In the data rows, zero lies at 7.5, halfway between 7 and 8.
One hidden rule gives every row of this table a label. Here are some rows, each with its label.
1;14;5;8;9;8;5;9;7;9;9;9;6;8;9;4;9;8;6;9;7;5;6;11;8;6;11;10;9;7;7;5;10;8;8;10;8;11;4;6;8;6;7;1;8;8;8;10 U
9;8;5;8;7;8;6;8;4;7;5;4;4;10;9;4;10;8;8;9;7;8;7;9;8;6;8;6;14;8;7;6;7;8;8;7;9;15;5;5;8;7;8;13;6;7;7;8 I
8;4;6;7;8;6;11;5;8;9;6;5;6;10;8;1;5;11;11;8;5;9;5;10;5;7;13;4;9;8;7;6;9;8;8;6;8;9;11;6;6;9;8;12;9;9;9;6 N
6;10;7;9;8;8;7;8;7;8;13;11;7;7;9;7;13;5;7;6;8;5;7;12;8;7;8;6;10;9;7;9;7;8;8;8;7;10;5;6;9;7;7;2;7;7;4;8 N
12;5;6;8;8;10;9;7;6;9;4;4;4;8;10;1;6;7;10;11;3;5;6;9;7;5;12;1;13;7;6;7;11;8;9;5;5;7;6;4;9;9;7;7;8;9;9;11 N
9;15;8;7;9;7;8;8;8;8;9;5;10;7;7;6;10;6;7;9;10;14;8;4;6;8;6;12;13;7;9;6;6;8;7;7;9;6;10;11;6;9;8;10;8;7;7;9 U
4;7;9;6;6;6;8;8;9;8;10;7;9;6;4;10;10;8;8;7;9;8;9;5;6;8;0;9;2;6;7;6;7;7;7;8;9;3;11;8;7;7;6;10;8;5;8;7 U
6;15;8;7;9;8;7;9;9;3;10;8;9;7;6;10;5;8;7;7;9;12;7;8;9;6;7;4;5;6;7;10;5;7;7;9;9;7;10;8;9;8;8;9;6;7;5;7 U
8;9;7;8;8;7;7;6;10;7;6;9;8;5;8;8;9;6;7;7;9;7;7;9;7;8;8;8;12;6;8;7;6;9;8;7;10;10;7;7;7;7;8;9;8;8;9;5 I
0;12;7;9;9;7;6;11;9;4;12;13;9;5;7;10;10;6;3;5;9;8;10;8;9;12;0;13;3;9;10;9;4;5;6;9;7;4;7;12;8;5;6;3;5;5;4;4 U
11;14;4;9;9;9;6;8;5;12;6;10;7;10;12;5;10;6;12;6;5;4;4;12;8;7;8;10;11;9;6;8;7;9;9;6;3;15;5;1;10;6;8;3;9;9;7;12 U
7;7;9;8;7;5;6;8;7;5;8;9;8;5;8;9;8;6;7;7;10;12;8;9;7;9;0;11;6;8;7;11;8;5;6;8;7;6;7;7;8;6;7;3;6;8;5;7 N
5;7;10;6;7;5;9;7;11;3;5;7;10;8;7;9;6;7;6;9;8;13;9;3;8;9;7;9;2;6;7;4;8;7;6;7;10;0;13;8;5;10;7;13;8;6;9;6 U
13;5;7;8;7;7;9;7;9;5;11;5;9;8;5;8;6;9;10;10;7;6;8;6;6;7;9;7;13;5;7;5;9;8;8;5;8;5;11;9;7;7;7;9;9;8;11;4 U
15;3;8;7;7;10;9;6;9;8;2;6;4;11;7;2;10;11;8;9;6;4;6;12;6;8;9;1;14;7;7;8;10;8;7;7;9;9;6;5;6;9;8;12;8;10;8;9 N
0;6;7;9;9;7;6;10;8;7;13;7;6;5;7;7;8;5;7;5;9;4;8;6;8;10;3;10;4;7;9;7;7;7;7;9;7;7;9;11;10;8;7;7;6;6;7;5 I
9;9;8;8;7;7;8;6;8;8;11;6;7;7;6;13;8;5;8;5;7;9;8;6;7;7;9;10;6;8;8;7;7;7;8;7;7;10;7;4;5;6;7;9;8;8;9;9 I
1;12;9;7;7;7;8;8;9;9;12;6;6;6;6;9;9;6;6;5;9;9;9;10;8;11;4;11;4;8;9;6;7;6;7;7;10;4;9;10;5;5;8;7;8;6;6;8 U
5;8;6;9;9;7;7;10;7;8;10;6;8;7;8;8;13;6;7;4;8;5;7;11;9;9;5;5;5;8;7;9;8;6;7;8;5;11;3;3;8;7;7;8;7;9;7;8 N
7;6;9;5;7;6;7;7;10;5;4;6;6;6;8;9;3;10;10;6;9;6;7;6;8;8;6;5;7;7;8;5;9;6;8;7;10;7;13;8;8;10;8;9;9;8;8;8 I
2;13;4;10;10;13;4;11;6;11;15;12;6;7;11;2;14;5;8;5;6;4;5;13;10;8;8;13;11;10;7;11;7;7;11;10;3;15;0;4;13;3;7;3;6;8;3;11 I
10;2;6;8;8;9;8;7;6;12;5;8;4;9;8;4;6;8;11;9;6;3;6;14;6;6;11;5;13;8;6;6;10;9;9;5;8;10;5;6;6;9;8;9;8;8;8;13 N
4;8;8;8;7;7;8;6;8;9;13;9;7;6;6;12;8;9;5;9;7;5;9;10;8;10;8;8;9;5;8;10;6;7;6;8;9;3;8;8;6;7;7;4;6;7;7;9 N
13;7;7;6;6;4;9;4;8;5;4;5;6;8;8;9;6;7;10;11;4;8;7;7;5;6;12;2;13;4;9;2;8;8;10;6;6;6;7;7;7;10;9;12;9;8;10;7 U
11;1;7;6;7;6;7;5;10;5;6;6;10;7;8;9;7;9;6;8;8;11;9;0;7;9;8;9;5;7;8;8;6;8;6;8;9;2;10;10;6;8;7;6;8;8;10;4 I
9;8;7;7;8;8;8;6;6;8;11;7;8;10;7;1;8;8;6;9;7;7;9;8;6;7;9;6;8;6;5;9;8;9;8;7;8;8;7;4;9;5;7;8;8;7;8;10 U
10;3;7;9;9;10;8;7;8;8;5;11;6;7;7;8;9;9;8;8;6;5;6;7;7;6;6;9;7;7;6;10;9;7;9;7;7;12;4;4;10;6;7;7;9;7;6;10 I
7;9;11;5;7;7;7;6;8;5;10;9;6;7;7;10;7;11;8;8;10;11;10;5;6;9;4;6;7;8;7;4;7;7;5;8;10;9;6;11;8;7;7;9;7;6;9;3 U
8;5;5;7;8;9;8;7;8;8;8;5;7;8;8;1;5;6;6;8;7;8;6;5;7;8;12;5;8;7;7;7;8;9;8;8;7;10;6;10;8;8;7;7;8;9;6;6 I
2;12;8;9;8;9;6;9;5;8;9;9;7;5;9;6;8;4;6;7;7;11;7;9;9;8;7;10;10;10;8;8;6;6;8;7;3;14;7;4;11;6;7;6;6;7;5;12 I
12;0;6;8;6;9;8;6;8;10;0;5;5;12;8;2;3;8;10;12;4;4;6;9;6;3;12;5;10;7;7;9;9;7;9;6;7;9;7;6;8;7;9;8;8;8;11;7 N
11;2;9;7;6;4;8;8;8;9;1;5;5;8;7;5;6;12;9;6;6;12;8;5;8;5;8;7;6;7;7;7;7;8;7;7;10;3;8;9;6;9;7;8;9;7;9;5 N
4;3;6;8;9;6;9;9;5;10;10;13;5;6;9;5;10;6;6;8;9;7;6;12;8;9;14;8;10;8;7;8;8;8;8;7;7;15;4;6;10;6;7;9;7;8;6;8 I
0;5;9;7;7;8;7;6;7;3;10;9;11;6;6;8;8;8;7;4;10;10;7;10;7;9;4;9;1;7;9;8;9;7;6;9;7;1;9;9;6;7;8;5;6;6;7;5 N
9;7;7;9;8;8;7;7;6;8;7;10;8;6;8;11;10;5;8;6;7;7;7;10;9;8;3;9;8;8;7;8;8;7;7;7;7;8;7;6;10;8;6;0;8;6;6;6 N
7;1;10;6;6;5;8;6;6;3;8;4;9;9;7;7;5;10;10;8;6;12;9;3;6;7;7;2;8;6;7;5;9;9;7;8;10;2;14;12;4;12;9;10;9;8;10;8 I
3;7;10;8;8;6;6;7;9;3;8;9;7;5;7;12;7;5;4;7;10;14;8;6;9;9;5;11;8;8;7;6;7;7;6;9;7;5;10;10;6;8;8;5;7;7;8;8 U
12;4;9;7;6;8;8;6;7;6;5;5;8;6;7;4;6;10;7;7;7;7;6;6;8;10;8;5;8;7;8;8;9;9;8;7;9;3;9;6;6;8;9;10;7;8;10;8 N
12;8;8;6;8;7;6;6;10;8;9;5;9;7;5;7;7;8;6;9;10;7;9;6;7;9;1;7;5;6;9;9;8;7;7;8;6;6;8;9;6;9;8;8;8;7;6;9 U
9;6;4;9;9;11;7;8;5;8;14;8;4;9;10;7;7;7;8;9;6;4;6;13;8;9;12;5;12;8;6;9;8;6;10;7;6;13;2;5;8;5;7;9;8;9;6;9 N
5;7;8;8;7;8;6;7;7;8;6;6;5;7;8;6;8;9;8;8;9;9;7;7;7;5;7;8;15;7;8;7;8;7;7;8;7;6;9;8;7;7;8;10;9;8;8;4 U
6;8;5;8;8;8;9;8;9;9;7;6;8;10;7;4;8;8;5;7;8;8;6;9;7;7;8;8;13;8;6;6;7;8;9;8;7;11;4;4;10;9;8;4;9;8;9;9 I
8;11;6;7;8;8;7;7;8;7;11;10;7;6;9;9;10;8;7;8;9;9;8;12;8;9;6;11;8;8;8;9;6;8;7;7;5;9;8;5;8;7;7;5;7;7;8;9 N
6;7;4;9;9;7;8;9;6;8;10;12;8;8;11;0;11;8;8;10;5;2;6;10;8;8;13;7;9;9;6;8;6;7;9;7;5;15;4;2;10;6;8;2;7;8;3;10 I
12;8;8;7;8;6;8;7;7;7;4;8;4;8;6;7;8;7;8;9;8;5;8;7;7;6;8;7;7;8;7;8;7;8;8;8;7;8;10;8;9;8;8;10;7;9;9;5 U
7;10;6;7;7;7;7;10;8;6;11;12;10;6;9;7;11;3;7;5;9;10;8;8;9;10;5;6;3;8;8;8;5;6;8;9;7;6;7;8;9;6;6;4;7;5;5;7 U
10;13;6;9;8;5;5;9;7;8;14;14;8;8;8;9;5;6;5;6;8;7;6;8;7;10;7;8;7;7;8;8;6;7;8;8;7;11;6;5;7;8;6;6;6;8;7;8 U
14;4;5;7;7;10;9;9;5;10;4;8;4;9;8;4;6;8;9;10;6;4;7;10;8;8;15;9;9;8;6;9;9;9;8;7;7;14;9;5;7;9;9;10;9;8;8;7 I
11;3;11;4;5;3;10;7;9;6;7;2;9;8;4;14;4;10;7;10;9;13;9;0;6;6;5;5;5;5;8;2;9;8;4;8;10;0;14;11;3;10;8;12;8;6;8;1 U
12;7;8;7;8;10;7;8;7;10;13;8;6;8;10;4;9;7;9;10;6;2;6;10;8;6;13;6;12;8;6;10;8;7;9;7;6;7;4;1;8;9;8;8;8;9;9;10 N
9;4;6;8;7;9;9;7;6;7;2;9;7;11;8;2;5;10;6;12;7;4;7;8;9;5;7;5;7;7;8;6;10;9;9;6;8;4;9;6;5;10;8;9;8;9;10;8 N
4;13;7;8;8;8;6;8;9;9;6;6;10;4;8;12;9;6;3;5;10;13;8;10;7;10;2;9;6;9;8;10;4;6;7;10;8;6;10;10;9;5;5;1;7;6;4;8 U
9;9;8;7;8;8;8;6;10;8;7;6;7;8;7;4;10;8;11;7;5;6;7;10;7;5;13;6;11;10;7;8;10;8;9;8;6;15;9;4;6;10;7;8;7;6;8;7 I
15;3;5;7;7;11;10;4;5;11;1;2;3;12;9;2;4;10;14;11;4;2;6;7;7;2;15;0;15;8;5;5;10;11;9;5;8;12;4;2;8;10;9;14;10;11;11;11 I
10;5;6;7;6;6;8;5;6;9;2;5;6;9;6;1;5;10;10;10;6;6;8;6;6;6;8;1;15;6;8;5;8;8;9;7;10;9;9;8;7;9;9;10;9;10;12;12 I
13;4;6;6;7;9;8;6;8;9;5;9;7;5;8;10;7;9;9;8;5;12;8;5;8;8;8;3;10;8;6;5;9;8;8;8;9;3;10;8;7;10;8;8;7;8;11;6 U
6;15;6;8;10;8;6;11;6;8;6;12;6;6;11;1;12;5;5;5;6;6;7;12;9;6;8;8;10;9;7;9;6;7;9;9;5;13;0;2;11;4;8;0;8;8;5;10 U
Which label does each new row get?
5;9;6;7;9;10;6;9;5;9;7;12;5;7;10;9;12;4;9;8;6;5;5;15;8;9;6;4;7;8;6;10;7;9;9;8;6;8;5;5;10;6;8;5;7;7;7;8 >> N
7;8;7;7;8;10;9;8;6;8;12;3;7;8;10;4;4;6;10;7;7;4;8;11;8;9;8;11;9;7;6;8;7;6;8;7;6;7;6;5;8;7;7;9;9;9;8;11 >> N
7;10;11;7;7;5;9;5;10;6;2;3;11;5;4;15;3;9;4;9;9;15;9;2;7;8;1;8;1;5;8;3;7;8;5;6;11;4;11;15;4;10;7;14;6;7;8;2 >> U
15;2;8;8;9;8;8;7;6;9;5;6;7;11;9;2;10;8;9;8;4;11;8;10;8;6;9;6;11;9;7;7;9;9;9;7;9;9;8;5;9;8;8;9;8;8;8;10 >> N
5;6;9;6;6;5;9;6;8;8;8;7;9;8;7;12;6;8;5;6;7;9;8;9;8;4;9;6;5;7;8;5;6;7;5;8;9;2;10;11;6;7;8;9;8;7;8;1 >> N
0;15;5;10;9;8;6;8;8;5;15;15;7;5;7;9;11;4;8;6;7;10;7;8;10;10;2;12;4;9;8;10;4;6;5;11;5;6;8;8;8;3;6;2;7;7;1;6 >> U
7;5;9;8;6;6;7;7;8;10;8;8;8;8;7;10;6;8;10;9;4;3;8;6;7;6;7;8;7;7;7;8;9;8;6;8;6;9;6;5;7;8;8;10;9;7;6;8 >> I
8;6;6;7;7;8;7;8;8;6;8;7;8;7;9;8;11;8;7;8;8;8;9;5;9;9;4;6;7;8;9;9;7;8;6;9;7;8;9;9;8;7;7;7;6;7;5;9 >> I
9;11;8;9;7;9;8;6;7;8;7;8;6;10;8;9;7;9;7;10;7;11;8;10;8;8;7;8;5;7;9;7;8;7;7;8;7;7;7;9;9;7;7;7;7;8;6;9 >> U
6;14;10;7;7;4;8;9;10;3;8;11;11;5;4;14;5;6;4;4;11;12;11;7;7;12;0;14;0;8;9;10;4;7;5;11;9;4;10;13;7;5;6;5;7;5;8;3 >> U
10;6;5;6;6;8;8;6;6;8;3;3;8;5;8;10;3;10;9;10;7;5;8;6;8;7;9;5;11;7;6;6;9;9;9;7;8;8;5;7;8;10;10;13;8;8;6;4 >> I
5;11;7;8;8;6;5;10;9;8;11;9;9;7;8;9;8;5;4;6;7;10;9;9;8;11;0;11;6;7;8;8;4;6;7;8;6;5;7;12;6;5;6;5;6;7;8;8 >> U
10;9;7;8;7;9;7;7;8;9;6;9;7;8;7;8;7;11;8;7;6;7;8;12;7;8;10;3;9;6;8;6;8;8;8;7;5;8;6;6;10;7;6;8;6;8;10;10 >> N
4;4;6;8;8;9;9;8;6;9;6;5;7;8;6;6;6;7;7;8;9;6;8;5;7;8;11;4;2;8;9;7;6;9;8;8;8;13;8;6;7;8;7;8;8;8;8;8 >> I
8;3;6;8;7;6;7;7;8;7;0;3;8;8;9;12;7;9;7;8;8;6;9;9;6;8;14;6;8;8;7;8;10;8;6;7;8;4;13;8;9;8;9;11;8;9;7;9 >> N
6;8;8;9;8;8;7;9;7;6;8;5;8;5;6;9;7;8;5;7;8;7;10;6;6;8;5;5;11;9;9;5;8;9;9;7;8;2;9;5;7;9;7;7;8;8;6;7 >> U
2;15;7;9;6;6;7;7;8;3;10;12;9;6;4;13;11;6;6;4;10;10;11;9;10;7;9;15;2;8;8;7;6;6;7;9;7;2;8;11;8;6;6;6;7;7;8;4 >> U
8;9;6;9;9;10;7;8;3;9;3;5;6;9;6;3;12;8;8;11;6;3;7;10;6;7;6;5;11;9;6;7;8;7;9;7;8;15;3;5;11;8;8;7;8;9;7;14 >> I
0;10;5;9;8;10;7;8;7;10;11;13;8;8;7;7;10;6;8;7;9;10;9;9;9;8;5;12;8;10;9;12;7;7;9;9;6;13;5;9;8;7;7;6;7;7;7;11 >> I
8;8;10;7;7;6;7;7;10;5;6;7;10;6;7;12;9;9;7;6;9;8;9;6;7;9;2;6;0;9;8;7;7;7;7;8;7;4;12;8;7;7;7;9;7;6;8;6 >> U
13;6;7;6;6;7;9;6;9;6;7;7;6;9;6;9;4;9;8;9;7;7;8;4;6;7;7;7;9;6;7;5;9;7;7;8;11;2;8;8;6;12;9;11;8;7;9;7 >> U
9;13;6;9;8;7;8;8;8;8;11;6;9;5;5;9;11;5;8;5;7;8;8;4;9;7;1;10;7;8;8;11;8;7;7;9;9;3;5;7;10;6;8;2;7;7;7;7 >> U
15;11;10;7;7;10;7;8;7;10;14;6;7;8;7;6;6;8;11;6;9;8;7;10;8;9;9;6;3;8;9;11;6;8;8;7;8;14;10;4;9;7;8;1;7;8;8;8 >> I
8;6;6;7;9;9;6;8;5;10;10;10;4;10;8;11;8;9;10;9;3;6;6;6;8;8;10;6;6;7;7;8;6;9;9;9;6;15;4;6;6;8;9;5;8;10;10;7 >> I
3;9;8;8;7;8;5;9;10;8;9;9;9;6;5;8;7;8;3;5;9;12;8;6;8;9;5;13;5;7;7;7;7;7;7;9;6;5;12;11;8;7;7;5;7;6;7;2 >> U
2;5;11;5;6;5;7;7;10;4;6;8;10;6;4;12;6;7;4;4;11;12;9;3;9;8;6;10;0;6;9;7;3;7;6;7;11;0;10;11;5;8;6;9;6;5;8;3 >> U
0;15;5;9;10;7;5;11;4;5;15;15;8;6;8;7;9;4;2;4;6;9;8;10;8;9;4;12;0;10;10;12;5;4;6;9;5;7;7;6;12;5;6;5;6;8;5;7 >> U
14;4;7;7;8;7;9;6;6;9;6;5;8;8;8;6;6;6;8;7;7;3;6;13;7;8;8;8;9;8;8;9;5;8;7;6;7;6;9;7;8;9;8;11;8;8;8;8 >> N
Which column or columns does the hidden rule look at? Columns are counted from 0, in order:
1 23 37
